Named turns come first, each shown by rows before and after it. Which turns, in which order, take the first row of each pair that follows to the second? Write the first one first, as in the answered first pair.
C:
[-3.28  0.27 -0.84  0.66  2.60  0.00  1.16 -0.38  1.17 -0.71  3.44  0.30
 -0.65 -3.61 -1.03  1.79 -1.53  1.31  0.14  0.85  0.18  0.61  1.41  1.43
  2.23  0.41  0.87  0.30 -0.01  0.81 -1.02 -1.43 -1.77  1.87  1.02 -0.19
  0.62 -0.28 -2.16 -2.99  0.66  0.04  0.55 -0.26 -1.07  0.03 -0.91  0.25
 -1.75  0.12  0.37 -2.20 -0.09  1.86  0.09 -1.61 -1.82  1.84  0.75 -1.86
  0.77  2.58 -0.18  1.26 -0.04  0.54  3.48  0.87  0.25 -0.46] -> [-3.91 -1.79 -0.73  2.46  1.75  1.14  0.48  1.21  0.72  0.10  2.82 -0.18
 -1.01 -3.59 -0.88  1.43 -2.10  0.75  0.53  1.04 -0.45  0.39  0.46  1.20
  0.42 -0.12  1.27  0.25 -0.74 -0.47  0.06 -1.88 -1.45  0.61  1.93 -1.36
 -0.15 -1.22 -2.58 -2.08 -0.67  0.29  1.26 -0.20 -0.30  0.09 -1.78  1.10
  0.28  0.41  1.84 -1.03 -0.40  0.76  0.17 -2.63 -2.28  1.34 -0.13 -2.60
 -0.73  1.02  0.75 -0.94 -0.67 -1.06  3.32 -0.99  0.30 -1.41]
[-0.52 -0.98  0.05 -0.59 -1.16  0.15  2.01  2.02  2.10  0.29 -0.33  1.92
  1.11 -0.26 -0.77  2.29 -2.96 -1.97 -0.64  0.44  1.00  1.34  1.48 -0.51
 -0.54 -1.84  0.26 -1.17 -0.89  0.32 -2.23 -0.20 -1.30  0.76  0.56 -1.17
  0.57  1.41 -1.26  0.80  1.80 -0.21  2.56 -0.79 -1.18 -2.14 -0.31 -1.23
 -0.25  0.72 -0.36 -0.67  0.12  2.27 -1.24 -1.59  2.81  2.44  1.96 -0.80
  0.78  0.74  1.41  1.81 -1.32  0.43  0.24  0.21 -0.62 -0.58] -> [-0.64 -1.55  0.09  0.08 -1.28  0.45  1.52  2.84  2.12  0.57  0.06  1.96
  1.09 -0.45 -0.85  1.98 -2.76 -2.08 -0.12  0.59  1.00  1.72  0.81 -0.54
 -1.20 -1.30  0.83 -0.90 -0.81 -0.17 -1.78 -0.30 -1.44  0.52  0.59 -0.91
  0.57  1.14 -2.01  1.25  1.82 -0.39  2.42 -0.78 -1.08 -2.15 -0.72 -0.95
  0.48  1.37  0.08 -0.59 -0.08  1.86 -1.33 -1.91  2.46  2.47  1.47 -1.29
  0.21  0.57  1.58  1.19 -1.64  0.33  0.03 -0.43 -0.22 -0.93]
[-1.75  1.77 -0.15  0.73 -0.59 -0.03  0.56  0.02 -0.85 -0.61  0.12  0.35
 -0.82  0.93  0.48 -0.58 -0.71  2.09  0.53  1.76  0.69  0.91  0.37 -0.67
  1.32 -0.31 -2.09 -1.79 -1.24 -0.82  1.96  0.34 -0.64  0.18 -0.43 -1.10
 -0.10  0.19  1.66 -0.12 -1.00  0.99 -0.67 -0.17  0.60  0.26  1.23 -0.62
 -0.63 -0.31  0.03  0.77  1.00 -0.79 -1.54  0.23 -0.26  0.34  0.75 -0.13
 -0.43 -1.26 -0.32 -1.01  1.63 -1.51  0.02 -0.12 -0.17  2.41] -> [-1.30  2.28  0.15  0.55  0.20 -0.70  1.15 -0.02 -0.08 -0.84  1.59  1.17
 -0.04  0.67  0.08 -0.72  0.70  1.46  1.24  1.53  1.02  2.17  0.06 -0.05
  1.45  1.10 -0.36 -0.75 -0.08 -0.40  1.57  0.92 -1.15  0.80 -1.67  0.29
  0.95  0.42  0.45  0.48  0.86  0.47 -2.00 -0.19 -0.29  0.23  0.91 -0.37
 -1.23  0.92  0.26 -0.59  0.43 -1.09 -2.32  0.88 -1.05  0.59  0.48 -0.32
 -0.14  0.20 -0.27  0.06  1.15 -0.26 -0.16  0.96  0.28  2.01]
P:
[-0.59  2.38 -0.37  0.36 -0.52 -0.34  1.27 -0.40  0.72  0.65  0.27 -0.11
  0.89 -0.43  0.34 -0.90 -0.62  1.20  0.21  1.96  2.27  0.79  0.61 -1.26
  1.45  0.14  0.10 -0.87  0.41 -0.92  2.08 -0.77 -0.47  2.24  0.42  0.27
  0.81  1.23  0.44 -0.09  0.62  0.54 -2.84  0.16  0.51 -0.49 -0.07 -0.70
 -1.57 -1.14  0.59 -0.40 -1.25  0.22 -2.23  0.45 -2.21  1.05  1.07  0.18
  1.52  1.27 -1.04  2.31  3.04  0.80  0.61  0.47 -0.29  0.69] -> [-0.82  1.17 -0.49  0.95 -1.37  0.72  0.63  0.06 -0.09  0.90 -2.03 -0.98
 -0.27  0.52  0.47 -0.58 -1.49  1.26 -0.72  1.91  1.29 -0.36  0.06 -2.31
  0.19 -2.06 -1.21 -2.32 -1.20 -1.55  2.22 -1.32  0.67  0.40  1.99 -1.13
 -0.38  0.16  1.00  0.58 -1.77  0.83 -1.02  0.53  1.23 -0.56  0.38 -0.62
 -0.04 -1.87  1.14  1.63 -0.37 -0.15 -1.08 -0.38 -1.31 -0.13  0.59 -0.13
  0.71 -1.00 -0.57  0.81  2.48 -1.14  0.34 -1.00 -0.69  0.68]
[ 1.12 -0.42  0.18 -0.85  0.59 -1.02 -0.89  0.81 -0.05  0.47 -0.12 -0.10
  0.65  0.52 -0.02 -0.87  0.27  0.09  0.36 -0.71  0.12 -0.58  0.36  0.52
  0.12  1.37  1.45  1.04 -0.01  0.03  1.21  1.78 -0.42 -0.31 -0.75  0.98
  0.11  1.05  0.67  1.85  0.12  0.44 -0.07  1.32  0.18 -0.30 -1.00 -0.73
  0.18  1.83 -0.82  0.17 -0.73 -1.78  0.61  1.72 -1.29  0.89  0.42 -0.08
  0.74  0.57  0.04  1.24  1.45  0.50 -0.22  0.52  2.16 -0.20] -> [ 1.07 -0.98 -0.10 -0.32  0.26 -0.62 -1.39  1.07 -0.51  0.84 -1.48 -0.52
  0.05  1.11 -0.11 -0.53 -0.51 -0.11 -0.03 -0.61 -0.08 -1.30  0.01 -0.19
 -0.45  0.42  0.54  0.20 -0.86 -0.39  1.41  1.39  0.19 -1.30  0.06  0.35
 -0.66  0.37  1.01  2.07 -1.12  0.78  0.97  1.51  0.67 -0.33 -0.79 -0.73
  1.14  1.54 -0.54  1.30 -0.26 -1.99  1.30  1.10 -0.98  0.35  0.25 -0.18
  0.43 -0.69  0.46  0.42  1.33 -0.60 -0.45 -0.27  2.07 -0.23]
[-0.75  1.92  0.97  0.60  0.33 -0.13 -0.09  0.14  1.49  1.00  1.33  1.45
  0.51  0.06  0.10 -0.60  1.11 -0.21  0.14  0.59  0.33  2.23  0.03 -0.30
 -0.39  2.07  1.46  1.45 -0.47 -0.19  1.44 -0.23 -0.22  0.03 -0.72  1.17
  0.23 -0.98 -0.50  1.46  0.86  0.89 -1.54  0.13 -0.51 -0.40 -0.23  1.11
 -0.87  1.02  0.14 -1.08 -1.31  0.02 -0.17  0.93 -0.62  0.10 -0.97 -0.04
 -0.56  0.84 -0.12  0.31  0.33 -0.07  0.37  0.24 -1.29 -0.67] -> [-0.90  0.99  0.82  1.27 -0.38  0.65 -0.75  0.51  0.79  1.41 -0.48  0.75
 -0.25  0.69  0.06 -0.41  0.37 -0.23 -0.74  0.65 -0.42  1.28 -0.57 -1.15
 -1.19  0.52  0.52 -0.13 -1.66 -0.57  1.47 -0.71  0.79 -1.15  0.46  0.26
 -0.68 -1.77  0.00  1.95 -0.74  1.21 -0.12  0.29  0.43 -0.83  0.15  1.42
  0.46  0.75  0.58  0.55 -0.62 -0.30  0.49  0.37 -0.19 -0.62 -1.41 -0.33
 -1.16 -0.95  0.31 -0.65  0.13 -1.71  0.24 -0.94 -1.56 -0.40]
[-0.09  0.39  0.56  0.65 -0.16  1.77  0.68 -0.31  1.34 -0.50 -0.05 -0.19
 -1.67 -0.03 -1.23  0.21  0.67 -0.63  1.12  0.04  0.79  1.17 -0.62  0.25
 -0.80 -0.54  1.03 -0.42 -0.18 -1.18 -0.66 -0.33  0.70  0.13  0.75  0.51
 -0.36 -0.99 -0.85  0.74  0.98  0.28 -0.49 -1.54  0.42 -0.86  0.58  0.16
  1.26  0.81  0.22  1.08 -0.11 -0.09 -0.89 -0.98  0.84 -0.91 -1.58 -0.90
  0.29 -0.34  0.69  0.02 -0.55 -0.05 -0.72  0.11  0.46 -0.21] -> [-0.07 -0.24  0.23  0.24  0.12  1.64  0.39 -0.50  1.54 -0.65 -0.23 -0.13
 -1.55 -0.45 -1.21  0.57  0.49 -0.57  1.25 -0.44  0.33  0.92 -0.74  0.52
 -0.74 -0.59  0.51 -0.39 -0.09 -1.10 -1.21 -0.21  0.51  0.44  0.21  0.08
 -0.79 -1.19 -0.67  0.11  0.76  0.20  0.32 -1.62  0.53 -0.70  0.53  0.00
  0.89  0.69  0.18  0.79  0.15  0.62 -0.28 -1.15  1.27 -0.64 -1.32 -0.53
  0.18  0.02  1.18 -0.41 -0.95 -0.29 -0.48  0.10  0.45 -0.18]
R:
[-1.27 -1.32  0.35  1.04 -0.46  0.65 -0.22  0.11  0.42  0.03  0.87 -0.27
 -0.49 -0.07  0.05 -0.09 -0.56  0.38  0.07  0.05 -0.03 -0.30  0.75 -0.36
  0.00  0.36  0.98 -0.20  0.07 -0.96  0.70 -1.23 -0.62  1.14  1.02 -0.49
  0.10 -0.23  0.72 -1.06 -1.58  0.40  0.70 -0.74  0.10  0.06 -0.21  0.52
  0.68 -0.13  0.86 -1.00  0.41  0.54  0.07 -1.09  1.07  1.00  0.23  0.29
 -1.03  1.56  0.14 -2.24  0.11 -0.09  0.76 -0.30  0.54  0.88] -> [-0.85 -1.41  0.30  0.97 -0.26  0.52 -0.29 -0.30  0.49 -0.36  1.14 -0.15
 -0.48 -0.12 -0.20  0.04 -0.24  0.21  0.39 -0.48 -0.44 -0.07  0.46 -0.09
  0.04  0.61  1.42  0.12  0.35 -0.95  0.13 -1.03 -0.76  1.04  0.76 -0.43
  0.08 -0.35  0.28 -1.09 -1.36  0.07  1.08 -0.87 -0.30  0.13 -0.23  0.46
  0.68  0.31  0.72 -1.50  0.26  0.79  0.23 -1.10  1.15  0.93 -0.01  0.47
 -1.05  1.60  0.54 -2.21 -0.69  0.00  1.03 -0.26  0.54  0.64]
[-1.24 -0.97 -0.08  0.92  0.46  0.79 -1.21  1.03 -1.80  0.97 -2.61 -0.72
 -0.67 -0.48  1.16  0.05 -1.77 -0.52  0.91 -1.16 -1.71 -0.62  1.12 -1.16
  0.70 -2.22 -0.94  1.37 -0.50 -1.48  1.47 -0.38  1.13 -0.32  0.73 -0.63
 -1.03  0.26  1.95  0.12 -0.64 -1.01  0.70 -0.35  1.29 -0.16 -1.62  0.25
  1.29  0.59  1.40  0.51 -0.96 -2.00  1.35  0.37  0.09 -1.36 -0.02 -0.37
 -1.90 -1.92  0.91 -1.16 -0.13 -1.76 -1.75 -0.50 -0.21 -1.28] -> [-0.52 -1.48 -0.21  0.58  0.84  0.63 -1.55  0.42 -1.13  0.34 -2.19 -0.62
 -0.70 -0.44  0.65  0.11 -1.21 -1.06  1.13 -1.97 -2.33 -0.42  0.67 -0.27
  0.58 -2.05 -0.34  1.58  0.03 -1.22  0.10 -0.31  0.98 -0.49  0.00 -0.62
 -1.35 -0.26  1.21  0.34 -0.17 -1.37  1.83 -0.32  0.84 -0.50 -1.56  0.17
  1.70  1.22  1.46  0.23 -0.81 -1.51  1.81  0.03  0.77 -1.54 -0.69 -0.03
 -1.67 -1.47  1.69 -1.18 -1.65 -1.51 -2.13 -0.31  0.11 -1.55]
[-0.24 -1.86 -0.92 -0.21 -0.06  0.28  0.11  0.63 -0.57  1.42  1.11  0.30
 -1.70 -0.78 -0.82 -0.24  0.79 -2.09  1.60 -0.28 -3.03  0.93 -0.74  1.92
 -0.84  1.55  0.40  2.07 -0.94 -0.53 -0.17  0.53  0.26  0.28 -1.67  0.39
 -0.59 -0.46 -1.23  1.40  0.84 -1.01  0.37 -0.24  0.78  0.39 -1.89 -0.39
  1.04  1.04  0.67 -1.17 -1.19  0.75  0.07 -0.31 -1.44  0.92 -2.07 -0.57
 -0.45  1.08  1.88 -1.81 -0.76  0.87 -0.45  0.41  0.33 -0.10] -> [-1.20 -0.97 -0.53  0.34 -0.56  0.38  0.35  1.33 -1.39  2.08  1.13  0.27
 -1.26 -0.89  0.11 -0.44  0.31 -1.42  1.55  0.68 -2.10  0.56  0.09  0.99
 -0.76  1.38 -0.28  2.27 -1.30 -0.60  1.77  0.89  0.36  0.94 -1.33  0.55
 -0.09  0.53 -0.62  1.05  0.80 -0.65 -1.79 -0.30  1.03  0.71 -2.37 -0.28
  0.15  0.27  0.52 -0.59 -2.12  0.11 -0.65  0.59 -2.65  1.36 -1.50 -0.80
 -0.72  0.88  0.57 -1.62  1.32  0.69 -0.24  0.01 -0.18  0.09]
Then:
Between the rows of a pair lie two turns.
[-0.53 -1.99  0.35  0.92  0.18  2.38 -0.80 -1.19  1.52 -0.34 -1.05 -1.73
 -1.84 -0.79 -0.75  0.85 -1.53 -0.04 -1.30 -0.79 -0.01  0.66  0.53 -1.05
 -0.22 -1.24  0.85 -2.85 -0.23 -0.59  1.04 -2.45 -1.42 -0.42  2.74 -2.96
 -2.95 -1.72 -0.45 -0.13 -1.44  0.26  1.04 -0.11  0.47  0.51 -0.74  1.66
  2.19 -0.87  2.05  0.50  1.96  1.45 -0.33 -2.20  3.35  1.36 -0.92 -0.19
 -1.08 -0.50  2.29 -3.28 -1.26 -1.70  0.71 -0.71 -0.06  0.45] -> [-0.50 -2.13  0.37  0.70  1.05  1.84 -0.40 -1.40  2.19 -0.57  1.07 -1.35
 -0.72 -2.61 -0.76  0.95 -1.30  0.21  0.19 -1.32  0.14  1.54  1.51  0.57
  0.17  1.04  1.96 -0.73  1.10 -0.58  0.55 -2.19 -2.79  1.19  1.31 -2.52
 -2.23 -0.99 -1.03 -1.43 -0.14 -0.25  0.18 -0.31  0.42  0.92 -1.87  1.74
  0.96 -0.21  1.68 -1.67  1.13  2.65 -0.78 -1.89  2.84  2.57 -0.53  0.21
 -1.14  1.80  2.50 -3.30 -1.48 -0.61  1.03 -0.02  0.17  0.15] -> P then C
[-0.61 -0.17 -0.20 -0.26  0.32  0.65  0.19  0.41  0.49 -0.06 -0.11 -0.58
  0.24 -0.07 -0.27  0.30 -0.76  0.04  0.06  0.33  1.01  0.54  0.61 -0.47
  0.62  0.22 -0.34 -0.11 -0.27 -0.41  0.87 -0.33 -1.22  1.46  0.28  0.12
 -0.15  0.48  0.03 -0.83  0.78  0.25 -0.49  0.16  0.26 -0.01  0.20  0.37
 -0.40 -0.48  0.63  0.01  0.51  0.57 -0.19  0.04 -0.20  0.83  0.60 -0.14
  0.35  0.75 -0.31  0.22  0.99 -0.02 -0.16 -0.13  0.33  0.41] -> [-0.91 -0.58  0.02  0.22 -0.05  0.76  0.02  0.76  0.02  0.02 -0.37 -0.89
  0.05 -0.23 -0.13  0.24 -1.04  0.08  0.14  0.42  0.78  0.35  0.26 -0.46
  0.11  0.13 -0.35  0.07 -0.53 -0.62  1.14 -0.49 -1.03  1.04  0.44 -0.19
 -0.30  0.39  0.09 -0.66  0.24  0.37 -0.30  0.16  0.48 -0.06 -0.05  0.39
 -0.01 -0.58  0.88  0.24  0.45  0.38 -0.13 -0.42 -0.23  0.75  0.11 -0.27
  0.03  0.25 -0.18 -0.41  0.70 -0.47 -0.16 -0.54  0.41  0.48] -> C then C
[-0.57  0.65  1.32 -0.34  0.72 -0.69  0.90 -0.64  1.03 -0.41  2.03 -0.61
 -0.23 -0.29 -0.32 -0.48 -0.27  1.34  1.01  0.39  0.70  1.16  0.82  0.58
  0.11  0.64  1.08  0.54  0.07  0.75  0.70 -1.02 -2.10  1.08 -0.09  0.22
 -0.50  0.77 -0.77 -1.35  1.54  0.13 -1.42  0.48 -0.27  0.47 -0.46  0.37
 -0.47  0.33  0.58 -1.19 -0.01  1.60 -0.79 -0.36 -0.22  0.39 -0.29 -1.41
 -0.38  1.50 -0.01  0.23  0.50  2.06  1.99  0.64  0.49  0.48] -> [-0.81  1.60  1.35 -0.18 -0.24 -0.30  0.90 -0.21  0.19  0.27  0.31 -1.18
 -1.00  1.48 -0.20 -0.70 -0.47  1.56 -0.79  1.33  1.02  0.52  0.43 -1.14
 -0.18 -1.17  0.35 -1.55 -1.28  0.59  1.76 -1.10 -0.56  0.16  1.69  0.03
 -0.71  0.64 -0.10 -0.39  0.46  0.71 -1.88  0.74 -0.04  0.02  0.36  0.62
  0.31 -0.98  0.89  0.95  0.58  0.24 -0.67 -0.22 -0.04 -0.29 -0.26 -1.59
 -0.29 -0.71 -0.76  0.93  1.62  1.25  2.02  0.01 -0.13  0.89] -> P then C
[-1.12 -2.17  1.12  2.20 -1.18  0.39  0.03  1.40 -0.72  0.47  0.02 -1.03
 -0.51 -0.09  0.13 -0.13 -1.46  0.71  0.17 -0.39 -0.99  0.02  0.10  0.25
 -1.87 -0.51 -0.58  1.31 -0.97 -0.54  1.21 -1.20 -0.73 -0.64  0.60 -1.00
 -1.18 -0.62  0.31 -0.67 -1.13 -0.09  1.26  0.13  2.44  0.73 -1.57  1.69
  1.82 -1.12  0.89  0.57  0.18  0.61 -0.55 -1.11 -0.05 -0.22  0.10 -0.24
 -1.74 -0.34  1.20 -2.86  0.68 -1.16  0.44 -1.92  0.11 -0.50] -> [-0.28 -1.72  1.45  1.20 -0.16 -0.54  0.74  0.77  0.86 -0.32  2.32  0.12
  0.52 -1.11 -0.48 -0.45 -0.08 -0.12  1.37 -1.29 -1.02  1.50  0.05  2.00
 -1.22  1.62  1.24  2.69  0.92  0.32 -0.27 -0.32 -1.85  0.39 -1.40  0.36
 -0.11 -0.34 -0.94 -0.82  1.39 -0.79  0.86 -0.07  1.05  0.68 -2.04  1.44
  0.61  0.16  0.57 -1.47 -0.80  1.09 -0.88 -0.41 -0.39  0.24  0.28  0.44
 -0.91  2.25  1.27 -1.56 -0.30  0.93  0.25 -0.27  0.82 -0.94] -> R then P
[ 0.51  0.69  1.43  0.02  0.39  0.18  0.51 -0.07  2.16 -0.93  0.86  0.40
 -0.05  0.32 -1.37 -0.02  1.40 -0.78  0.37 -0.30  0.64  1.34 -0.85  0.88
 -0.26  1.01  1.99 -0.50  1.38  0.29  0.39  0.43 -0.79  0.28 -0.34  0.52
  0.30 -0.36 -1.44  1.66  2.02 -0.43 -1.19  0.42 -0.89 -0.58 -0.97  1.60
  0.20  2.18  0.12 -0.57 -1.10 -1.21 -0.83 -0.13 -0.87  0.21 -0.22  0.04
  0.43  1.09  0.63  1.67 -0.41  1.15 -0.04  0.36  0.43 -0.67] -> [ 0.28  1.83  0.73 -1.66  0.48 -0.28  1.04 -1.56  1.16 -1.29 -0.97 -0.44
 -0.62  0.61 -1.04  0.79  0.39  0.30 -1.32 -0.19  1.04 -0.08  0.79 -0.28
  1.63 -0.79 -0.87 -1.91  0.71  0.93 -0.21  0.06 -0.20  0.85  0.36 -0.29
 -0.05  0.15  0.63  0.10  1.12 -0.31 -0.63  0.25 -0.41 -0.30  0.82  0.92
 -1.42 -0.10 -1.20 -0.28  0.28  0.36  0.01  0.25  0.90  0.24  0.86  1.05
  1.83  1.02 -0.46  2.43  0.32  1.39  0.51  0.92 -0.27  1.03] -> C then C
[ 1.12  1.14 -0.54 -0.15 -0.28 -0.14 -0.07  0.16 -0.49  0.02 -0.35  0.88
  0.17  0.31  0.14 -0.86  1.34 -0.01  0.13  0.07  0.07 -0.38 -1.38  0.69
  0.15 -0.35 -0.24 -0.20  0.80  0.68  0.29  1.07  0.85 -0.63 -1.02  0.93
  0.58  2.28  0.58  1.37 -0.30 -1.14 -0.90 -0.21 -0.43 -0.17  0.45 -0.34
 -1.11  0.44 -0.76  0.34  0.21 -0.89  0.52  1.44 -0.55 -0.38 -0.08  0.00
  1.45 -1.86 -1.36  1.57  0.35  1.10  0.16  1.72 -0.64  0.27] -> [ 1.01 -0.07 -1.23 -0.59 -0.17 -0.09 -0.57 -0.28 -0.73 -0.23 -0.84  0.64
 -0.13 -0.89  0.23 -0.33  0.43  0.17  0.24 -0.87 -0.90 -1.29 -1.07  0.99
  0.45 -0.78 -1.70  0.09  0.41  0.51 -1.30  0.73  0.67 -0.86 -1.25 -0.07
 -0.38  1.61  1.05 -0.08 -1.22 -1.31  1.10 -0.43  0.40  0.22  0.49 -0.56
 -1.22  0.15 -1.13 -0.04  0.81  0.87  1.58  0.69  0.48 -0.49  0.11  0.36
  1.05 -1.53 -0.32  0.23 -0.90  0.57  0.07  1.03 -0.83  0.59] -> P then P
[-0.37 -2.66  0.02 -0.51 -0.10  1.36 -0.15 -1.21 -2.44 -1.57 -0.29 -1.05
  1.07  1.01 -0.53 -0.09  0.27  0.98  1.00 -0.92 -1.19 -2.10  0.29 -1.24
  0.39 -0.55 -1.39  1.74  1.72 -1.25 -1.58  0.03 -0.36  2.60 -0.55  1.17
  1.30  1.84  2.00 -3.22 -1.08  1.40 -0.39  1.44 -0.06  0.06  0.87 -2.13
 -0.48  0.10 -2.06 -0.17 -1.74  0.34  0.21 -0.60 -0.75 -0.53  0.90  0.23
  1.11 -2.79 -0.62  0.74  1.36  0.99 -0.38  0.41 -1.17  0.30] -> [-0.77 -3.73 -0.03  0.57 -0.26  2.02 -0.63  0.01 -2.57 -0.79 -0.64 -1.23
  0.92  1.11 -0.46 -0.29  0.07  0.63  1.25 -0.88 -1.65 -2.15 -0.58 -1.17
 -0.93 -0.78 -0.89  1.88  1.04 -1.99 -1.02 -0.17 -0.28  1.60 -0.10  0.71
  0.81  1.32  1.61 -2.47 -1.96  1.66 -0.03  1.61  0.36  0.09 -0.03 -1.53
  0.76  0.68 -1.06  0.56 -1.72 -0.05  0.26 -1.25 -1.17 -0.76  0.27 -0.32
  0.27 -3.56  0.17 -0.79  0.85  0.08 -0.48 -0.54 -1.06 -0.46] -> C then C
